Each path is a new rotation, seen through one point. The rows after it are directions, each followed by how far the rotation turns it, in deg/step (0 if it stays put).
Each turn is a multiple of 5 degrees from 10 to 175, or 0.
Each row of a path follows its step; steps can be skipped.
path 1
step 0: [ -0.8 -15.3   2.0  -0.2  14.6 -19.3   8.4   6.4  -8.7  15.4  18.6   6.0
   4.6   0.1 -12.9  -1.6  -5.3  -2.4   2.4  -1.2  -4.8  16.6  -8.1  13.1
   0.6   7.8  -0.4  12.4 -18.7  -3.2   2.8 -15.5  -3.8 -10.5   2.4  15.3
   4.2   3.8 -15.8   7.4   1.0 -12.8   1.3]
step 1: [  8.6   1.4  -7.8  -8.1  14.1  -3.7  -1.8  12.0 -11.3  15.3  13.3  -1.8
   4.4  -8.7   7.4 -12.8   2.7  -8.6   4.8   0.3  15.2   4.0  -8.3  -4.2
 -10.4  -6.9  -0.2 -15.7   0.4  -7.3   4.0 -11.1   3.0  -8.0  -3.8 -10.2
   2.3 -22.4  -3.7  13.0  -3.7 -27.6   2.5]
step 2: [ 12.1  -5.5  -4.7  13.3 -12.6  -2.4  -2.0  -4.5 -13.9   1.2  21.8   2.0
   9.5  -8.5  -1.9  13.5 -17.6  13.5  10.8   0.8  -2.7  -0.2  -5.2  -0.3
 -11.2  -7.1   1.0 -11.3   8.7  -7.6  20.3   3.8 -13.4 -10.1  -5.5 -10.8
   9.2  -1.3 -11.1  10.5 -17.7  -8.5  -2.2]
step 3: [  8.4  -3.0  -6.0  -0.3   6.3   0.5  24.9  16.4   7.5  -0.5  10.0   1.4
   0.2  -6.2  -5.5  -7.2  -1.1   1.5   3.1 -12.6   0.5   3.8   2.7   5.6
  -4.2   7.2  -1.6  -1.0  16.4   4.7  10.7   2.0 -13.1 -11.2   9.3 -27.9
  12.1  -5.9 -10.9  -3.3 -12.7  16.6   9.8]
step 4: [  2.7  -4.3 -15.8   2.8  -2.4   2.6   0.9   9.0   2.9  -7.4  -3.0 -11.4
  11.9 -13.3   3.4  11.4  15.9   6.5  13.9  13.5   9.5  15.1  -9.4  -4.5
  11.4  -5.9  12.4  -0.9  -3.0  -4.5   1.2 -10.7   2.1  -0.3   1.5 -26.3
  -2.7  -0.1   4.5   8.4  -6.0  24.9   2.9]
step 5: [  1.2 -12.4   3.2   1.4   4.4  10.1 -16.2   1.6  -1.9  10.2   0.4  -6.0
   5.3  12.7  -4.4  23.5   0.8  -1.4  14.0 -11.1  10.9   9.4  -5.1  13.3
  18.3   2.0  -5.9  -0.7  -6.4  -7.6   6.5   5.4 -21.5  -1.0  10.0 -17.4
  -1.9  10.3   6.4 -11.1  10.5  10.7   3.9]
step 6: [ -7.2  -8.8  -3.5  -8.5  14.5  -5.8   7.5   6.4   4.2  -7.5  -9.1   9.2
 -13.5  -3.0  18.1   5.1   2.5 -12.1   4.4  -1.5   1.6  17.0 -14.4   3.3
  14.7   2.1  -0.9  11.2   1.4 -11.0  28.4  -4.7  -9.9   3.1   6.1  -0.6
 -15.1  -4.1  -4.7  -3.6  19.1  -0.6  -1.8]
step 7: [ -7.6  -6.5  -3.4  -8.2  14.3   7.4   2.4 -14.2  -1.3  22.5  -8.3   9.5
   8.4   4.5  21.9  23.0   6.8   4.3   1.1  12.7   2.4  -3.4 -12.4  -7.2
   1.2 -10.4   0.8  -7.0  12.7  -4.6  15.1   5.5  15.0  -3.5  -1.2  -2.8
  -1.5  -9.5  -2.6 -13.9   6.8  -5.4  -3.9]
step 8: [ 13.2   9.2  -4.3   3.3   2.5   2.3   3.7  -7.2  -6.5   6.3   6.4   8.7
   9.4   6.3  13.8  15.7  -5.5  -7.8  -8.2   1.8  -9.1  -1.7  -3.8  -4.6
   8.0  12.5   0.3  18.3  -6.0   4.4  17.5   9.7  -3.0  10.8 -15.0   2.6
   9.6   1.7 -22.2 -23.7 -10.0  -4.3   3.3]
step 9: [ -3.5   2.4  -6.7  -2.8   2.6   1.4  17.8  14.5   7.4   5.5  -5.6  -2.9
   5.9  -4.3  19.9   3.5  11.3  -5.3  -8.1   4.6   5.4   4.9  17.8  -5.8
  -8.8   2.4   6.4   7.0   7.7   6.7   7.9  -8.3   2.9  19.7  -5.7  -1.6
  20.8   7.2  -5.6  -6.2   6.5 -11.5  26.1]
[ 8.3 -5.7  1.2 -4.2  5.9 -3.5  2.7  1.8  2.8  0.3 -1.8 -1.2 -7.6 -1.6
  0.8 -0.4  0.2 -0.5  0.7 -7.5  0.6  3.7  5.0 -8.0 -4.7  2.5 -0.9  5.6
 -3.5  0.9  2.5  0.9  2.2  0.9  0.0  1.0  3.2  0.7  0.6  1.8  0.0  2.9
 -3.7] : 130
[ 0.1  0.2 -7.1  0.0 -2.7 -6.1  1.3 -6.2 -1.0  3.0  5.2  5.2  2.4 -0.9
 -1.8 -3.4  0.6  2.3 -2.5 -6.8  2.6 -2.4  2.2  0.5 -2.2 -2.1  2.4  5.1
 -1.0 -1.6  1.3 -0.9  3.6 -0.2 -8.5 -2.5  1.2 -0.4  2.1 -1.6  0.9 -7.0
  6.6] : 45
[-0.6  2.7  0.7 -2.6  2.7 -0.8 -5.1 -4.0 -5.9 -0.4 -0.6 -3.9  4.2  3.9
  1.8 -1.4  4.1 -5.9  7.5 -1.2  3.9 -1.5 -3.7 -1.7 -1.1 -3.6  1.0  3.8
 -1.2 -0.8 -1.9  9.2 -1.8  3.1 -3.7  1.7  3.0 -2.8  1.3  3.0 -7.1  3.1
 -0.1] : 115
[ 4.0  6.4 -3.1 -3.9 -0.5  2.5 -1.0  4.4  0.7  5.1  1.4  6.1  0.8  0.3
 -1.8 -0.5 -6.1 -4.8  1.4  5.2  3.0 -3.2 -3.0 -5.3 -0.9 -0.4 -0.4 -1.5
 -4.2 -5.9 -1.4 -0.3  7.4 -4.7 -0.6 -0.3 -0.4  3.2  2.5  1.0  2.9  7.0
  1.6] : 115
[ 3.1  5.2  1.5 -0.8 -1.2  0.8  4.3  2.1 -4.2 -0.9 -2.7 -4.0 -2.4 -1.0
 -4.4  2.0  5.3  0.8  2.7 -0.6 -3.4 -5.7  4.8  5.1 -8.2 -3.6  0.4 -4.5
 -7.8 -1.0  5.1 -2.9 -3.3 -3.6 -2.0 -3.3 -3.5 -0.7 -1.4  2.2 -2.4  1.5
  3.1] : 40
[ 2.8 -5.8  6.7 -2.1 -1.9 -2.7  0.8 -6.0 -2.5 -0.2  4.1  0.6  3.5  2.2
 -8.6  7.1 -3.8 -6.3 -2.5 -1.7 -1.4 -1.9 -1.0  1.1  0.8 -1.9  2.1 -3.7
 -0.3  2.6  1.0 -1.9 -0.7 -1.6 -1.0 -0.1  4.2  4.8  2.5 -6.9 -2.1  2.3
 -4.7] : 135
[ 2.1 -2.3 -1.4  2.1 -3.7  5.0 -7.5 -2.7 -5.4  4.9 -1.7 -3.4  0.6  0.6
 -1.5  2.6  0.8 11.3  2.5  1.7 -0.8  1.7  0.0 -2.1 -5.5  2.8  0.9 -1.0
  0.2 -2.8 -0.4  2.5  5.5  1.7 -2.2 -3.9 -1.2  2.6  0.7 -2.9  1.1 -1.6
 -8.1] : 130
path 2
step 0: [ -0.3  -6.6 -11.3  -3.5 -25.6  -2.5  13.6   1.0  13.8  13.3  -2.5  -3.8
   5.4 -14.0  15.7  26.7  16.9   0.7  -7.0  -7.2   3.1 -20.3 -10.2  -3.1
 -10.3  -1.0   0.1  -2.6   9.0  -4.5   7.5  12.3  -4.5 -15.5 -10.5 -12.6
 -14.8  -0.9 -17.8 -10.2   9.5  22.8   8.1]
step 1: [  3.3  -2.5   0.8 -34.8  -6.5   0.1  15.3  -1.7 -12.3  -5.5   0.9  -9.2
 -14.6   5.7   4.5   4.1  11.8  -3.3   6.3 -14.2  13.2   6.2  16.3 -18.0
 -16.9  -4.0  -7.3 -15.2  -4.7 -11.2   3.2   2.9  17.3   6.9  15.6   3.2
 -29.0  -2.5   2.6   0.0   5.6   7.0  -0.6]
step 2: [  4.0  -4.0  -0.1  -6.7  13.9   0.3   9.4  -3.8 -18.1  10.1   5.2  -5.9
 -15.7  -4.1 -20.4  -2.9   4.6   1.3  28.3  -6.6  -2.6   6.1  -3.8  15.4
   2.8  -5.5  -9.7  -2.6 -10.6  28.2  -7.5  10.9  -4.0   7.6   8.6  -4.6
  -3.1   8.7  28.5 -10.5  13.4  19.3  -0.5]
step 3: [  3.8  15.2 -17.0  16.4   0.5  -6.5   7.6 -15.7  -2.5  10.1 -11.5  -3.0
   0.5  -2.3   4.3  10.0 -11.4  10.0  12.5   5.5  -3.4 -21.6   2.6  15.9
 -14.0 -21.9 -11.3  -8.6 -17.7   4.0   5.0  16.4   7.1   3.6 -28.3 -11.0
  13.2  -7.9   6.2   0.3  12.7  -4.0  -5.0]
step 4: [ -9.9   7.6 -12.5   0.0 -26.7  -4.6   1.8   0.2  24.4   1.7   5.3   3.9
   2.5   5.0  -6.1  27.0   2.8  -7.6  -5.8   8.4   9.9  -4.7  18.0  -3.5
  -5.0   6.8  -7.9   2.3  -7.3   1.1   0.4  21.0  25.8   1.7   9.3  -9.5
   3.8  -7.8  -6.9   4.2  11.8  -0.6  29.4]
step 5: [ -4.5 -20.9  16.6 -12.3 -19.2   5.6   7.4  -4.4 -12.3 -12.2  -9.3   6.0
  -6.2  23.6  18.3   6.1   5.1   7.0  -4.0   4.0  15.4  11.6   1.1  -7.2
  -4.1   8.6  -8.1   8.1   0.8   4.5  -2.9  28.3   2.1   8.0  12.1   3.2
  -5.4   6.1  27.7 -14.7   4.7  -8.5   6.6]
step 6: [ 13.0 -11.9   3.5   8.2  12.7  13.2  11.7   9.2 -13.3  23.5   2.9 -13.6
   5.1  24.6  -7.8 -13.6  -9.4   6.3  16.7   2.3   2.4 -11.8 -16.5   1.0
  -1.9  -7.0 -10.3  -1.8  -3.2   1.6 -11.0  22.1  12.3   4.7  -1.1  -7.6
  -1.5  29.3   5.5  -3.3 -14.7   2.1  -1.5]
step 7: [ -3.3  -6.1   1.6  11.5  -3.2   9.5   7.2  -2.8   4.1   2.7 -10.7  12.6
  -1.3 -20.3 -12.9   1.8 -22.4  -3.7  -2.9   2.2   0.7 -17.1 -14.0  13.7
  -4.3 -23.3 -36.4  -5.0   6.7  -5.7   5.0   2.3  14.5   8.0  -0.6 -24.6
  -0.5  -5.7 -18.9  -9.7   2.9  -2.9   6.2]
step 8: [-11.2   9.8   3.7 -12.2 -18.5  -0.9 -15.3   4.7   5.4  -8.9   2.9   4.3
  -4.9   0.9 -15.4   9.3  -1.8  15.5  -5.1  12.7  13.4   5.5  -5.1   7.3
 -27.0   0.4   6.4 -18.7  11.8  12.2  -2.5  11.6  13.7 -11.0  21.5 -13.2
 -11.5 -16.0 -12.8  -3.9   8.4 -20.8  -0.8]
step 9: [-14.3  -9.8  -8.3 -16.6  -9.1   3.6  -3.4   8.7   5.4   0.9 -19.2 -11.1
   1.3  12.5  10.9   0.7  -2.8  -0.1   2.7   3.6   8.0  20.6   2.3  13.5
   4.2  -9.8  14.3   2.2 -11.6  26.7   2.1   9.6  -1.2 -15.7   5.0  -2.3
 -15.4  14.6   9.7 -31.8 -16.5   0.9  -5.2]
[-0.8  8.8  3.2  4.6 -4.6 -2.7  2.2 -0.7  1.8 -1.6 -3.2 -1.4  4.4 -4.6
 -0.5  3.5  4.5  1.6 -0.8  3.5 -4.1 -0.8 -1.7 -5.5 -2.1  0.3 -4.2 -1.9
  2.8  0.8  1.8 -2.7  3.0  7.6 -3.3  1.0 -1.9  2.8 -9.0 -1.8  2.1 -0.2
  2.8] : 100
[ 0.3 -3.1 -0.8  3.7  2.5  1.7 -0.6 -1.8 -5.5  5.0  4.6  5.8 -3.0 -1.5
  1.4  6.4  0.6 -0.6 -5.4 -0.8  1.0  2.3  0.6 -0.8 -5.4 -0.6  5.3  2.1
 -1.3 -1.4  9.8 -0.2  5.1  1.2  6.0  2.0  0.3 -4.6 -5.9 -1.6 -0.2  0.0
  2.9] : 100
[-5.4  2.2 -0.5  3.2  2.9  0.0 -5.9 -5.0  1.3  0.4  0.7 -1.0  1.4 -3.0
 -5.5  4.6 -4.3  2.2  4.6  2.8  6.3 -2.0 -0.8  4.5 -1.9  1.5  1.2  7.5
  3.2 -5.9 -3.6 -2.1  3.1 -3.7 -5.9 -0.4 -1.1 -3.3 -0.6 -2.3  6.1 -1.1
 -0.4] : 85
[ 1.5 -4.1  3.0 -3.2 -9.6 -2.4 -0.9  1.0  4.8  0.1 -1.5 -0.1  1.4 -0.8
  1.2  4.9 -5.1 -3.0 -0.2  7.3 -3.1 -1.9  1.5  3.8 -0.1 -3.8  9.6 -5.3
  4.0  1.3  0.4  1.5 -1.1 -1.4 -2.4  3.0  1.2 -5.1 -0.3  3.9  1.3  0.2
  2.8] : 85
